A single turn carries every row of the set below to another of its rows. Some are shown first; where does it send the rows asked next?
j_241: [  5  11 -15  47  -5  -1  29   3  38  10 -17  49  -9  -3 -32  15]
j_712: [-13  -8   1  14 -27   7  30 -52  52 -10 -19  10  55 -26 -18  16]
j_341: [ -6 -13  -5   7 -30 -15  10 -36  63  -1  -6  11  53 -17  -1  30]
j_6: [ -2 -36  12 -38 -19  18  31  -7  19  -2  17  14  35 -20 -51   4]
j_229: [ 22 -40  -2 -31  -7  24  21 -10  15  15   8  -9  46  -1 -54  13]
j_552: [-24 -34 -14 -10  17  -4 -12 -26 -22 -26 -51  -1  60   0 -18 -11]
j_612: [ 36  -1  10 -25  27   2  13   8   9  -6 -32  30  17 -29 -53  45]
j_340: [-37 -35 -23  22 -31 -48 -12 -18  -8 -33 -11  11  15   1  -4   0]
j_200: [-22  -5  -4  57  24 -26  -5   8  -7 -40 -40 -20   0   1 -10  15]
j_696: [-54 -30 -22  18 -11 -42   7  -4   2  -7 -32 -23 -12 -10 -17  -1]
j_264: [-15 -47   4  11   5   7  -7 -22 -27 -41 -40  16  58   3 -12 -12]
j_427: [  0  16 -20  34 -32  -7  15  -4  45   3 -10  23 -25  -7 -28  19]
j_685: [ 23 -37  11 -17  -2  45  23   3  23  -2   3   0  49  -7 -31  -8]
j_657: [ 45   4  -8  -2  37   7  14  12  21 -12 -30   3  -3 -20 -45  43]
j_42: [  2  24   5  37 -26  -2  13  16  33   6 -16  37 -18 -18 -17  17]
j_193: [  6 -25  -6  10   8 -11 -31  19 -40  -1 -34 -22  17  26 -32   8]
j_498: [ -9 -18  -1  57  23 -16   1  10 -23 -50 -37  12  -3   1 -15  10]
j_350: [  9  14  11  28 -26  -1   2  13  35   9  -7  37 -17   2 -36  44]
j_494: [ 40  -1  -4 -25  29   0   0  29  18  -5 -23  15   3 -27 -30  40]
j_590: [-16 -46  -6  -9   1 -11 -33   2 -15  15 -46 -32  22  19 -20  20]
j_32: [-50 -42 -12   9  18   2   6 -30  -6  -8 -64  10  36   2 -17  -8]
j_180: [-57 -30 -28  23 -18 -30   3 -18  -2 -25 -10  -3  14   8 -13 -20]
j_778: [ 13 -40  -2   4  -4 -32 -27  16 -42 -18 -19 -18  20   9 -28  17]
j_492: [  5 -47   7 -31   9  24  28  -1  17   9  15  15  54  -6 -37  13]
j_203: [ 48   0  -9 -14  20 -22  18  21  13   0 -21  -6   7 -38 -41  31]
j_555: [-22 -24  10  39  30   9  -1  15  -7 -22 -57 -30  -8   2 -14  10]
j_931: [-19  -4  26  18 -26   2  26 -26  58 -27  -4  13  37 -31 -13  34]
j_17: [-23  -9  16  20 -29 -13  32 -31  46   1  -3  15  55 -32 -10  24]

j_555 moves to j_696
j_203 moves to j_241
And these:
j_264 moves to j_778
j_552 moves to j_193
j_494 moves to j_42
j_6 moves to j_612
j_657 moves to j_427

